In the data rows, zero lies at 4.5, halfway between 4 and 5.
Here are some points:
[5 2 5 5 4 6 4 5 4 6 8 8 6 9 7 6 8 4 4 6 4 5 9 4 5 5 2 3]
[5 9 2 5 5 4 6 4 5 9 3 3 6 6 5 3 5 5 5 5 5 4 2 3 0 3 5 5]
[4 9 2 4 5 3 4 4 4 7 0 4 4 4 4 6 8 5 5 5 5 4 4 4 5 6 6 7]
[4 4 5 6 4 4 5 4 5 1 2 5 2 1 3 9 9 5 5 3 4 5 1 5 5 5 4 6]
[5 1 6 5 4 7 4 5 4 7 9 6 8 9 7 5 0 3 5 6 5 5 9 5 3 6 4 1]
[3 4 5 4 4 4 4 3 5 1 3 5 3 1 3 4 7 4 7 4 4 4 1 5 5 4 4 5]
[5 8 3 4 5 4 6 5 5 5 1 4 4 4 4 5 7 5 6 5 4 4 2 7 5 3 9 5]
[5 4 4 5 4 6 5 5 5 7 8 2 8 6 5 3 0 4 5 5 6 5 6 4 2 3 9 4]
[4 4 5 4 7 5 5 4 5 2 0 5 3 2 3 4 7 4 1 4 3 5 2 5 4 4 5 5]
[5 8 3 4 5 4 4 4 5 9 1 4 4 6 5 4 4 5 4 6 5 4 3 5 5 5 9 5]
[4 4 5 4 5 5 4 5 4 3 4 7 3 4 4 5 6 5 0 5 4 4 3 2 6 5 4 5]
[4 6 4 4 5 4 4 4 5 5 2 6 3 5 4 6 6 5 5 5 5 4 3 5 6 5 5 5]
[4 9 1 5 7 3 6 4 4 8 4 4 5 7 6 5 8 5 6 6 5 4 2 3 6 4 4 9]
[4 2 6 4 5 6 3 5 5 5 8 6 5 7 5 5 0 4 4 5 4 4 8 6 5 6 4 3]
[4 3 5 4 5 4 4 4 5 1 1 5 3 1 3 4 8 4 3 4 4 4 1 5 4 4 4 5]
[4 3 5 5 5 4 4 5 5 2 5 3 3 0 3 3 7 4 4 4 5 4 2 4 5 4 5 9]
[5 3 5 4 4 5 4 5 4 3 6 6 4 7 4 4 3 4 4 4 5 5 5 5 5 5 4 4]
[5 0 7 5 4 7 4 5 5 8 9 6 8 9 7 6 0 4 5 5 5 6 9 5 3 9 5 1]
[4 5 4 4 4 4 5 5 5 2 5 2 3 0 3 2 7 4 5 3 5 5 2 5 0 3 3 5]
[3 9 2 3 5 3 4 4 4 9 0 5 6 7 5 5 4 5 4 6 5 4 2 9 6 5 6 4]
[3 9 2 5 5 3 6 5 5 7 0 5 3 3 5 6 9 6 6 5 5 4 2 3 5 4 5 6]
[5 9 3 5 5 2 7 5 4 7 1 3 6 6 5 4 5 5 3 5 5 4 2 3 4 3 4 5]
[4 2 6 5 4 6 3 4 4 5 9 6 5 8 5 5 0 4 4 5 4 5 6 5 5 6 3 3]
[4 3 5 5 4 5 4 5 5 2 6 6 4 6 4 5 3 5 2 4 4 4 5 5 6 5 4 5]
[5 2 5 5 5 7 5 5 4 7 9 8 8 9 8 7 0 4 9 6 4 6 9 4 3 6 5 1]
[6 1 7 5 4 8 5 5 4 8 9 7 9 9 8 6 0 3 9 9 5 5 9 5 2 7 5 1]
[4 3 5 5 3 4 4 5 5 1 4 4 3 0 2 3 8 9 5 3 4 4 1 4 4 5 3 6]
[4 3 5 5 5 4 3 4 5 2 5 5 4 2 3 3 5 4 4 4 4 4 4 5 4 5 5 5]
[5 4 5 0 4 5 5 4 4 2 5 2 4 0 2 3 7 4 4 4 4 5 1 4 4 0 4 6]
[4 7 3 4 5 4 4 4 4 6 2 3 4 0 5 4 5 5 5 5 5 4 2 4 5 6 5 5]
[5 4 5 5 4 6 5 5 5 6 9 3 8 6 6 3 0 4 5 4 5 5 7 4 2 4 5 4]
[4 9 2 4 6 2 2 4 4 9 0 5 2 5 5 8 9 5 5 4 5 3 4 5 8 8 6 6]
[4 4 5 5 4 5 3 5 5 5 8 6 4 7 5 6 1 4 4 5 5 4 7 6 6 5 4 3]
[5 1 6 5 4 7 4 5 4 6 9 7 7 9 7 6 0 3 5 6 5 5 9 4 4 7 4 2]
[4 5 4 5 4 0 4 5 5 3 0 5 2 1 3 4 7 5 2 4 5 5 2 4 5 6 4 6]
[5 4 4 5 5 5 5 2 4 3 5 1 5 1 4 3 6 4 5 3 5 5 3 4 4 2 3 5]
[4 4 5 5 5 4 4 5 4 1 3 5 2 1 2 5 8 5 4 4 5 4 1 5 5 4 4 5]
[5 4 5 5 4 4 5 5 5 3 6 2 4 1 3 3 6 5 4 4 4 4 2 5 4 3 4 6]
[4 9 2 4 6 3 5 4 5 8 0 4 4 6 4 9 5 5 5 6 4 4 3 3 6 4 6 5]
[5 6 3 5 5 5 5 5 4 5 4 6 4 6 5 5 5 4 5 5 5 4 5 4 5 4 4 4]
[3 4 5 4 4 5 4 5 5 1 2 5 2 1 3 4 8 4 4 4 5 4 1 5 5 4 4 5]
[5 5 5 4 4 4 5 4 5 2 3 5 0 0 2 4 8 4 3 4 4 5 1 4 6 4 4 6]
[4 3 6 4 4 4 4 4 5 1 3 5 3 0 3 4 9 5 4 4 4 4 1 5 4 4 4 5]
[5 8 3 5 5 6 7 4 4 8 2 2 6 6 5 3 4 5 6 5 5 5 2 3 4 1 5 4]
[5 3 5 5 4 6 5 5 5 7 8 6 7 9 6 5 0 4 5 5 5 5 9 5 4 9 5 2]
[4 8 3 4 5 3 2 4 5 7 0 5 4 6 5 6 6 5 5 5 5 4 4 7 6 8 6 5]
[6 0 6 5 5 8 4 6 4 9 9 7 8 9 8 6 0 3 5 6 5 5 9 5 3 7 4 1]
[5 9 3 4 5 4 6 4 5 8 2 4 5 6 6 3 5 5 6 6 5 4 2 3 5 2 5 4]
[5 3 5 4 4 4 4 4 4 1 3 4 2 0 9 4 8 5 0 4 4 4 1 5 4 4 4 6]
[5 3 5 4 4 3 5 5 5 1 2 7 3 0 3 3 9 5 5 4 5 5 1 5 4 5 4 6]
[4 7 3 5 5 5 4 4 4 9 2 5 6 9 7 9 2 5 6 7 5 4 7 4 0 7 5 4]
[4 9 3 4 5 4 4 5 5 9 1 9 5 6 5 3 2 6 5 5 5 4 2 4 6 4 5 4]
[4 4 0 5 4 5 5 5 5 2 3 6 2 2 3 1 8 5 5 4 4 5 1 5 6 4 4 5]
[4 4 5 5 4 4 5 4 4 2 3 7 0 3 3 6 9 5 4 4 4 4 3 5 6 4 5 5]
[6 9 0 5 5 0 4 5 4 7 0 5 0 5 5 7 9 6 6 5 5 4 5 3 6 8 5 7]
[4 3 5 5 5 4 5 4 5 1 4 3 3 0 3 3 8 4 4 3 4 5 1 5 4 4 5 6]
[4 3 5 5 4 4 4 4 5 1 3 4 3 0 3 3 9 5 5 3 5 5 1 5 4 5 4 6]
[4 3 5 5 4 3 4 5 5 2 4 3 3 0 3 3 8 4 2 3 4 5 2 4 3 4 4 6]
[4 9 1 4 6 2 2 4 4 8 0 4 2 6 4 7 9 6 6 6 6 3 4 4 7 9 5 6]
[5 1 5 5 4 7 4 5 4 8 9 8 8 9 9 6 0 3 6 6 4 5 9 5 2 6 4 2]
[6 5 4 5 5 5 5 5 5 3 5 1 5 0 4 2 6 4 4 4 4 5 2 3 4 3 4 6]
[4 3 5 4 4 5 5 4 6 4 6 7 4 7 5 6 3 4 4 5 4 5 6 5 4 0 5 4]
[5 3 5 4 4 4 5 4 4 2 4 6 5 2 3 4 7 4 5 5 4 4 3 4 4 1 4 5]
[5 3 5 4 5 6 3 5 4 9 7 7 6 9 7 6 0 4 5 6 5 5 9 5 5 8 5 2]
[4 3 5 4 4 4 5 5 4 1 2 6 2 1 3 4 9 4 4 4 5 4 1 5 6 5 5 5]
[6 4 5 4 4 4 6 4 5 2 5 2 5 0 3 3 5 4 4 3 5 5 2 5 4 3 4 6]
[3 3 6 5 4 5 3 5 5 2 7 6 4 5 4 5 3 5 1 4 4 4 4 5 6 5 4 5]
[5 4 5 9 4 5 5 5 4 6 7 3 7 5 5 3 3 4 5 4 5 5 5 4 3 4 5 4]
[5 4 5 5 4 5 5 4 4 3 6 4 6 1 3 2 5 4 5 4 5 5 3 4 3 3 4 6]
[4 2 6 4 4 6 4 5 5 6 9 6 6 9 7 6 0 4 4 5 4 5 9 5 5 6 5 2]
[4 7 0 4 5 5 5 3 4 6 4 2 6 4 4 3 4 4 5 4 4 5 2 4 4 2 4 5]
[6 2 6 5 4 6 4 5 5 6 9 7 6 9 6 5 0 4 6 5 5 6 9 5 4 6 4 3]
[3 9 0 4 7 0 2 4 3 9 0 6 0 6 5 9 9 5 6 6 5 3 7 5 7 9 7 6]
[5 2 5 4 7 6 4 9 5 6 8 7 0 9 6 6 0 4 5 6 4 5 9 9 5 6 5 3]
[4 3 5 4 5 4 5 4 4 0 3 5 3 0 3 4 9 3 4 4 4 5 1 5 5 4 4 6]
[5 3 5 5 4 4 5 5 5 1 4 3 4 0 3 3 8 5 5 3 4 4 3 4 4 4 4 6]
[4 3 5 4 4 5 4 5 5 4 5 5 4 5 0 4 4 4 3 4 4 5 5 5 5 5 5 4]
[4 9 3 4 5 3 5 4 5 6 0 5 3 4 4 5 7 6 5 5 5 4 2 4 6 5 5 5]
[5 6 4 4 4 5 6 4 5 4 5 1 4 1 3 3 6 4 4 3 5 4 2 4 5 2 4 5]
[4 3 6 5 4 2 5 4 5 1 5 2 4 0 3 3 7 4 4 3 4 5 2 5 4 4 4 9]
[3 9 3 3 5 3 4 4 4 8 0 4 3 5 5 8 6 5 5 6 5 4 3 4 6 6 5 5]
[4 9 2 5 5 3 6 4 4 8 0 4 5 6 5 5 6 5 6 5 5 4 2 3 6 4 5 5]
[4 3 5 4 5 4 4 5 4 3 5 3 5 1 3 3 5 4 4 4 5 5 3 4 1 4 4 5]
[6 0 6 7 5 8 5 4 4 8 9 7 8 9 8 6 0 4 6 6 5 5 9 4 2 7 4 1]
[5 2 6 5 6 4 4 5 4 5 8 6 5 7 5 4 1 4 4 6 4 5 8 5 4 6 4 4]
[5 1 6 5 4 7 6 5 4 7 9 6 8 9 8 6 0 3 5 6 5 5 9 0 3 5 5 2]
[5 9 1 4 6 3 4 4 9 9 0 5 3 6 6 7 8 6 6 6 4 4 3 4 6 6 5 5]
[5 0 6 6 5 8 4 5 4 9 9 6 9 9 9 5 0 4 6 7 5 6 9 5 1 8 4 1]
[5 5 4 5 5 0 4 5 4 4 3 2 5 2 4 4 7 5 5 4 5 5 3 4 4 4 5 6]
[5 4 4 5 4 4 6 4 8 5 7 1 7 2 4 2 3 4 5 3 5 5 4 4 2 2 4 5]
[6 3 5 5 4 4 5 4 4 4 8 1 7 0 4 2 3 4 4 3 3 5 5 3 2 2 4 5]
[6 2 6 5 4 7 4 5 4 5 9 6 8 9 8 5 0 4 6 6 5 5 9 5 3 6 4 2]
[4 3 5 4 4 5 4 4 5 4 7 7 5 8 5 6 2 5 5 5 4 5 8 5 5 5 5 3]
[5 1 6 5 5 7 4 4 4 7 9 7 7 9 7 6 0 3 5 6 5 5 9 5 3 6 6 1]
[6 1 7 5 5 7 4 5 4 7 9 6 7 9 7 4 0 4 5 6 5 5 9 5 3 7 4 2]
[4 2 5 5 4 6 4 5 5 5 8 7 6 9 6 6 1 4 5 5 5 5 9 5 4 6 4 3]
[4 4 5 4 3 4 4 4 4 2 4 6 3 2 3 4 7 5 4 4 4 5 2 4 6 7 4 5]
[4 4 5 4 4 4 3 5 4 4 6 7 3 6 4 6 4 9 4 4 4 4 5 5 6 0 5 4]
[4 9 2 4 6 2 4 4 4 8 0 5 3 6 4 6 9 6 6 5 5 3 4 4 6 7 6 6]
[6 4 5 5 5 6 5 3 4 4 7 0 7 2 4 3 4 4 4 4 5 5 4 4 3 3 5 5]
[4 3 6 5 4 5 4 5 5 2 6 6 3 4 4 5 4 5 2 4 4 4 3 5 5 5 4 5]
[5 3 5 1 4 4 5 4 4 2 5 3 4 1 3 3 6 4 5 4 4 5 2 4 3 4 5 6]
[4 5 5 4 4 0 5 4 5 2 3 6 2 3 3 5 8 5 4 3 4 9 1 5 6 4 4 6]
[5 4 5 5 5 5 5 4 4 6 8 1 7 3 5 1 0 4 5 4 5 5 5 4 2 1 4 5]
[4 4 4 5 5 4 5 4 5 3 5 3 4 0 3 3 7 5 5 4 4 4 2 6 4 3 4 6]
Here are 16 more points, each followed by its number:
[7 0 7 6 5 9 5 5 4 9 9 6 9 9 9 5 0 3 6 7 5 6 9 4 0 7 4 0] 0
[4 9 3 5 5 3 6 5 4 8 0 4 5 6 5 4 5 5 5 5 5 4 2 3 6 3 5 5] 1
[5 7 3 4 5 4 5 4 4 7 0 2 6 4 5 4 5 4 5 4 5 2 3 5 4 3 5 5] 2
[5 3 9 3 4 6 5 5 4 8 7 6 6 9 8 6 0 4 5 5 4 5 9 3 3 5 4 3] 3
[4 4 5 4 4 6 4 4 5 4 6 7 4 7 0 5 3 4 4 4 4 5 5 5 6 5 5 4] 4
[4 9 1 4 5 3 4 4 5 8 0 6 3 9 5 7 8 5 6 5 5 3 4 4 7 7 5 5] 5
[5 2 5 5 4 0 3 3 4 4 6 6 4 6 5 5 2 5 4 5 5 4 6 5 5 5 4 4] 6
[6 5 4 5 4 5 5 4 5 7 7 3 7 7 5 3 1 5 5 5 5 6 5 4 3 3 5 4] 7
[5 1 6 5 4 7 4 5 4 6 9 7 7 9 7 6 0 3 5 6 5 5 9 4 4 7 4 1] 8
[3 9 1 4 6 3 4 5 4 9 0 6 5 9 6 6 6 6 5 7 5 3 4 4 6 8 6 5] 9
[5 4 4 5 4 7 5 4 4 5 3 2 7 2 4 2 3 4 5 4 4 4 3 4 3 0 5 5] 10
[3 9 2 4 5 3 3 3 4 9 0 5 3 6 9 7 7 6 5 6 5 4 3 4 8 8 6 5] 11
[4 4 5 4 4 4 4 5 5 2 4 4 4 2 3 3 6 5 4 4 6 5 1 5 6 4 4 7] 12
[4 4 5 5 4 4 5 5 4 1 4 3 3 2 3 3 7 4 4 0 5 4 2 5 4 3 4 6] 13
[4 4 4 4 4 4 5 5 5 1 3 5 2 1 3 5 9 5 4 4 5 4 1 5 5 4 4 5] 14
[5 3 5 5 4 3 5 5 5 3 5 2 4 0 3 4 6 4 4 3 4 4 2 4 4 3 4 6] 15
Which of these numbered points is nearest to each point below, ignoring the 3 directions in which the first points spread most? Its number follows each.
[3 9 1 4 6 0 1 4 4 9 0 6 0 5 4 9 9 7 6 6 6 3 7 5 8 9 6 6] > 15
[5 9 3 4 5 4 7 4 4 9 2 4 7 7 5 3 2 6 5 5 5 3 2 3 4 3 5 4] > 1
[4 4 4 4 4 5 5 5 5 2 3 5 2 1 3 5 9 5 4 3 4 4 1 5 5 4 4 5] > 14
[5 9 2 5 5 4 7 5 4 8 0 4 6 8 5 5 5 5 2 5 5 4 2 3 4 3 5 4] > 1
[5 4 5 4 4 4 5 4 4 2 5 2 4 0 3 3 7 4 4 4 5 5 1 4 4 3 4 6] > 8
[5 2 6 4 4 6 4 5 5 5 9 7 4 9 6 5 0 4 5 5 4 5 9 6 5 6 4 3] > 7
[4 4 4 4 4 4 5 5 5 1 3 5 2 1 4 5 9 4 4 3 4 4 1 5 5 4 4 5] > 14
[4 3 7 5 4 5 4 5 5 3 5 4 9 3 4 3 5 5 4 4 4 4 5 4 3 5 4 5] > 9
[4 4 5 5 4 4 4 5 5 1 4 3 9 0 3 3 8 5 4 3 4 4 2 4 4 5 4 6] > 9
[6 4 5 5 4 5 5 4 4 4 6 1 6 1 9 2 4 4 5 3 5 4 2 5 4 2 4 5] > 11
[4 4 6 4 5 9 4 4 5 3 5 7 3 5 0 5 5 4 4 4 4 4 4 5 6 5 4 5] > 4
[5 4 5 4 5 6 5 2 4 6 7 8 5 7 5 4 1 9 4 5 4 5 5 4 4 5 5 4] > 7
[6 0 7 5 5 9 5 5 4 9 9 5 9 9 9 4 0 3 6 6 6 6 9 5 0 7 7 0] > 0
[5 4 5 5 5 0 5 4 4 3 5 2 5 1 4 3 6 5 5 4 5 4 3 4 4 3 4 5] > 6
[4 9 1 4 5 1 3 4 4 8 0 5 2 6 5 8 9 6 5 6 4 3 5 4 7 9 6 9] > 15
[4 0 5 4 4 5 4 4 4 2 4 8 3 3 4 5 1 5 4 4 4 4 3 5 5 5 5 4] > 10
[5 4 5 4 4 4 4 4 4 2 4 4 3 1 9 4 7 5 0 4 4 4 2 6 5 4 4 5] > 11
[3 8 2 5 5 1 2 4 4 7 0 5 1 3 4 8 9 6 5 5 6 3 5 5 7 9 6 6] > 15
[4 4 5 4 4 4 4 4 5 2 4 7 9 3 3 4 6 5 4 4 5 5 2 5 4 4 5 5] > 9
[4 3 1 4 4 6 4 5 4 5 7 4 5 8 2 5 2 4 5 6 5 5 7 4 4 5 5 3] > 4
[4 4 4 4 4 4 4 5 5 0 3 4 3 0 2 4 9 5 4 3 4 4 1 5 0 4 4 6] > 14
[5 1 6 5 4 7 6 5 4 7 9 8 8 9 9 6 0 3 4 6 5 5 9 0 3 6 5 1] > 8
[6 4 5 5 5 5 5 5 4 3 7 1 9 3 5 2 4 4 4 4 5 0 3 4 3 2 4 5] > 2
[3 8 3 4 5 3 3 4 4 7 0 5 3 4 7 6 7 5 5 6 5 4 3 4 7 7 5 5] > 11
[5 2 5 5 4 7 4 4 5 7 9 8 7 9 7 6 9 4 4 6 4 5 9 4 5 5 1 2] > 5
[4 9 3 5 5 4 6 4 4 7 1 5 5 6 5 5 5 5 5 5 5 4 3 4 6 4 4 5] > 1
[4 5 4 4 4 0 5 4 5 4 3 5 3 3 4 4 7 5 2 4 4 9 2 4 5 4 4 6] > 7
[5 6 5 5 4 1 6 5 4 7 7 3 7 6 6 4 1 5 5 2 5 4 5 4 4 3 5 4] > 6
[4 9 3 4 6 4 6 4 4 8 3 4 7 6 5 3 0 5 5 5 5 4 2 3 6 3 5 4] > 1
[4 2 6 5 4 5 3 5 5 4 8 6 5 7 5 5 1 4 5 1 5 5 8 5 4 6 4 3] > 13
[4 4 5 4 4 5 4 5 5 2 4 5 4 3 3 5 6 5 4 4 5 5 2 5 6 4 4 9] > 12
[5 9 3 0 5 4 6 4 4 6 0 4 4 5 9 5 7 5 5 5 5 4 2 0 4 3 5 5] > 3
[3 9 2 3 6 3 2 4 4 9 0 1 0 7 9 0 4 5 4 7 5 3 3 5 9 8 4 5] > 11
[4 9 1 4 6 2 3 5 4 9 0 5 3 7 5 5 8 6 6 7 5 3 4 4 7 8 5 6] > 9
[4 4 5 5 4 4 5 4 4 2 3 6 3 3 3 5 7 4 0 4 4 4 1 5 6 0 4 5] > 1
[6 0 8 5 5 9 4 5 3 9 9 5 9 9 5 4 0 2 7 7 4 6 9 5 0 9 5 0] > 0
[4 3 5 5 9 4 5 5 5 1 3 4 2 0 2 3 9 5 5 4 4 4 1 5 4 5 5 6] > 9
[4 4 5 5 4 3 5 4 5 1 2 6 3 2 3 5 8 4 0 4 4 5 1 5 5 0 4 5] > 1
[4 0 7 4 4 7 4 5 4 7 9 5 8 9 7 4 0 4 5 6 5 5 9 5 3 8 4 1] > 9
[4 6 5 4 4 3 4 4 4 3 1 5 3 2 3 4 7 5 4 5 4 0 2 4 5 5 5 6] > 2
[6 1 6 5 4 7 4 5 4 8 9 7 8 9 9 6 0 3 6 0 5 5 9 5 3 5 4 1] > 13
[3 3 5 4 4 4 4 5 4 2 4 5 3 3 3 4 6 6 5 4 4 5 3 5 4 5 4 5] > 9
[4 2 9 5 4 5 5 5 5 3 6 5 4 4 5 4 4 4 5 4 5 5 6 5 3 5 5 5] > 3
[6 7 4 5 5 5 7 5 4 7 5 1 8 5 6 2 3 5 6 4 5 5 3 3 3 1 5 4] > 1
[6 0 6 6 5 8 5 5 4 9 9 7 9 9 9 4 0 3 6 7 5 6 9 4 2 6 4 1] > 0
[4 5 4 4 4 3 5 5 5 1 3 6 2 1 3 5 8 5 4 3 4 4 1 5 5 4 4 5] > 14
[4 3 5 3 4 5 4 5 5 3 6 6 3 5 3 5 9 4 4 5 3 4 4 6 5 5 4 5] > 5
[5 3 4 9 3 5 5 5 5 4 6 0 6 1 4 2 5 4 4 3 4 4 3 4 3 3 5 6] > 15
[5 5 4 5 4 5 6 4 5 5 0 2 6 4 5 3 4 4 4 4 5 3 2 4 3 1 5 5] > 2
[4 4 4 4 4 5 4 5 5 3 4 6 3 3 3 4 6 5 4 4 6 4 0 5 6 4 4 5] > 12
[6 1 5 5 5 7 5 5 4 8 9 7 9 9 9 7 0 3 7 7 5 6 9 5 2 5 5 0] > 14
[4 0 5 4 4 5 4 4 4 3 5 8 3 4 4 5 0 5 4 4 4 4 3 5 5 5 5 4] > 10
[5 5 0 5 4 5 5 0 5 4 4 2 5 3 4 3 5 4 5 4 4 5 2 4 4 2 4 5] > 5
[5 2 6 5 4 6 4 5 5 5 8 7 5 9 6 5 0 4 4 6 4 4 9 6 4 5 4 3] > 7
[4 4 5 4 5 5 4 4 5 1 3 6 2 2 3 4 8 5 5 4 6 4 0 5 9 4 5 5] > 12
[4 5 5 4 5 4 4 4 4 3 3 3 4 1 3 3 6 4 4 0 5 4 2 4 5 4 4 6] > 13
[5 8 4 5 5 5 6 4 5 8 5 3 7 4 5 2 1 5 5 5 5 4 2 3 5 2 5 4] > 1
[5 3 6 5 5 6 4 4 5 5 8 8 5 9 6 6 0 4 4 5 4 5 9 5 4 5 4 3] > 7
[4 4 5 4 5 5 4 4 5 1 4 7 3 3 3 6 6 5 5 4 4 4 2 6 5 4 4 4] > 14
[5 0 6 5 4 8 5 5 4 9 9 6 9 9 9 5 0 3 6 9 4 6 9 5 2 7 4 1] > 0
[4 9 0 5 5 4 6 4 4 5 2 2 7 5 5 2 3 4 5 4 5 0 2 3 4 2 5 5] > 9
[2 8 3 5 5 4 5 4 5 8 3 5 6 7 5 5 3 5 5 5 5 4 4 4 6 4 5 4] > 1
[4 9 3 4 5 3 5 4 4 8 0 5 5 5 5 5 5 5 5 5 5 2 7 4 6 6 5 5] > 2
[5 1 6 5 5 7 5 5 5 6 9 8 6 9 7 7 0 4 6 5 9 5 9 5 4 6 5 2] > 14
[4 4 5 4 4 3 4 5 5 0 2 5 2 1 3 4 9 5 4 4 5 4 0 5 5 4 4 5] > 14
[4 4 5 4 5 4 5 5 5 1 2 6 2 1 7 4 9 5 4 4 4 4 0 4 0 4 4 6] > 0
[5 8 3 4 5 5 5 4 5 8 3 3 6 6 5 4 2 5 5 5 5 4 2 3 5 4 5 5] > 12
[6 4 5 5 4 6 6 4 5 5 7 0 9 1 9 2 2 4 4 3 5 5 4 4 1 0 4 5] > 11
[4 3 5 4 0 5 9 5 4 2 4 4 3 2 3 4 6 4 4 4 5 5 3 5 4 4 4 3] > 14
[5 2 6 5 4 7 4 5 4 5 8 6 6 8 6 5 0 3 5 5 5 5 9 4 4 6 4 3] > 8
[3 9 2 4 6 3 3 4 5 9 0 6 3 6 5 7 4 6 3 6 5 3 3 5 9 8 7 5] > 12
[5 8 4 5 4 0 6 5 4 7 5 2 7 4 5 3 3 5 5 0 5 4 2 4 4 2 5 4] > 13
[6 3 5 0 4 5 5 4 4 5 8 3 7 6 6 3 1 4 5 1 5 5 7 4 3 3 4 3] > 13
[4 9 1 4 5 2 5 4 4 9 0 4 3 8 5 6 9 6 9 6 5 4 3 3 5 6 5 5] > 5
[3 4 5 4 4 4 4 4 5 2 4 5 3 2 7 5 6 5 3 4 4 4 1 6 6 3 4 5] > 11
[5 6 8 4 5 5 6 5 6 5 5 1 6 4 4 3 3 4 5 5 5 5 3 4 3 2 5 5] > 3
[5 6 4 5 4 5 6 4 4 6 7 1 8 3 5 0 3 4 5 4 5 5 3 4 4 2 5 5] > 12
[5 2 5 5 4 6 4 5 5 6 9 6 5 9 5 6 0 4 4 5 5 5 9 5 4 6 4 3] > 7
[5 0 6 5 5 7 5 5 4 9 9 7 8 9 9 6 0 3 6 6 5 6 9 5 2 7 4 0] > 0
[4 4 5 4 5 3 4 3 5 1 3 3 3 0 2 3 8 5 4 3 4 0 1 4 4 4 3 5] > 2
[6 0 7 5 5 8 5 5 4 9 9 5 9 9 4 4 0 3 6 6 4 5 9 5 1 8 5 1] > 0
[4 2 6 5 4 5 5 5 4 3 7 5 4 4 4 4 4 4 4 4 5 5 6 3 3 5 4 4] > 8
[4 9 2 4 5 3 4 4 4 9 0 5 4 7 5 6 6 5 5 6 5 3 3 4 7 6 6 5] > 8
[5 1 6 5 4 7 5 5 4 7 9 7 8 9 9 7 0 3 5 6 5 5 9 0 3 6 5 1] > 8
[5 2 6 5 5 6 4 5 5 5 8 7 5 9 6 6 0 4 5 5 4 5 9 5 4 5 4 3] > 7
[4 9 3 4 5 3 4 4 5 6 0 5 4 4 4 5 6 9 4 5 4 5 2 4 6 5 5 5] > 7
[4 4 5 4 5 4 5 5 5 0 2 5 2 1 3 5 9 5 5 4 4 4 2 5 5 5 4 1] > 14
[5 7 9 4 5 5 6 5 4 6 5 2 7 5 4 2 3 4 6 5 6 6 3 4 3 2 5 5] > 3
[5 4 5 5 4 5 5 4 4 3 6 3 5 1 3 3 5 4 4 4 5 5 4 4 3 3 4 5] > 8
[6 2 5 5 5 5 5 5 4 5 9 2 8 4 5 3 1 4 4 4 5 5 8 5 2 4 4 4] > 15
[6 0 6 5 4 7 4 5 4 8 9 6 9 9 9 0 0 3 6 6 5 6 9 5 0 9 5 1] > 0
[3 9 0 4 7 0 3 4 4 9 0 7 1 6 5 9 9 6 7 5 6 3 7 5 7 9 4 7] > 15
[5 4 4 4 4 4 5 5 4 4 6 1 6 1 3 3 5 4 4 2 4 5 3 4 3 3 5 5] > 15
[5 3 5 5 4 5 4 4 5 1 4 3 4 0 3 3 7 4 4 3 5 4 1 4 4 4 4 6] > 8
[4 8 3 5 5 2 4 4 4 6 2 3 5 4 4 4 6 5 5 5 5 4 3 4 5 5 5 5] > 8
[5 4 6 4 4 4 5 4 4 2 5 2 4 0 3 3 7 4 4 3 5 5 1 4 4 3 4 6] > 8
[4 4 5 4 4 5 4 5 6 2 4 6 2 3 4 5 7 5 5 3 4 4 1 5 6 4 4 5] > 14
[4 9 2 4 5 2 4 5 4 9 0 5 0 3 5 7 9 5 5 7 5 3 4 4 6 7 5 6] > 15
[5 2 6 5 4 6 4 5 4 5 8 6 6 8 5 5 0 4 4 5 4 5 8 6 4 6 5 3] > 7
[6 5 4 0 1 5 5 4 4 5 7 1 7 2 4 3 3 4 6 3 0 4 3 3 3 1 4 5] > 3
[7 4 5 4 4 5 4 5 5 4 6 7 4 7 5 5 2 4 4 4 4 4 7 6 5 5 4 3] > 7
[5 2 6 4 4 5 4 4 4 5 8 6 5 9 6 5 0 4 5 5 4 5 9 5 4 6 4 3] > 7
[4 4 5 5 4 5 4 4 4 3 5 7 3 5 4 5 4 5 4 4 4 5 5 5 6 5 4 5] > 7
[4 7 4 4 5 5 5 4 5 8 5 4 6 7 5 4 2 5 5 5 4 5 5 4 5 4 4 4] > 7
[4 4 4 4 4 4 5 5 4 1 3 5 3 0 2 4 9 5 4 4 4 4 1 5 5 4 4 6] > 14
[5 5 4 5 5 5 6 4 5 5 5 3 7 3 4 4 5 5 4 4 4 4 3 9 5 2 4 5] > 2
[4 8 3 5 5 5 6 4 5 7 3 3 6 5 4 3 4 5 5 5 5 5 2 4 9 0 5 5] > 1
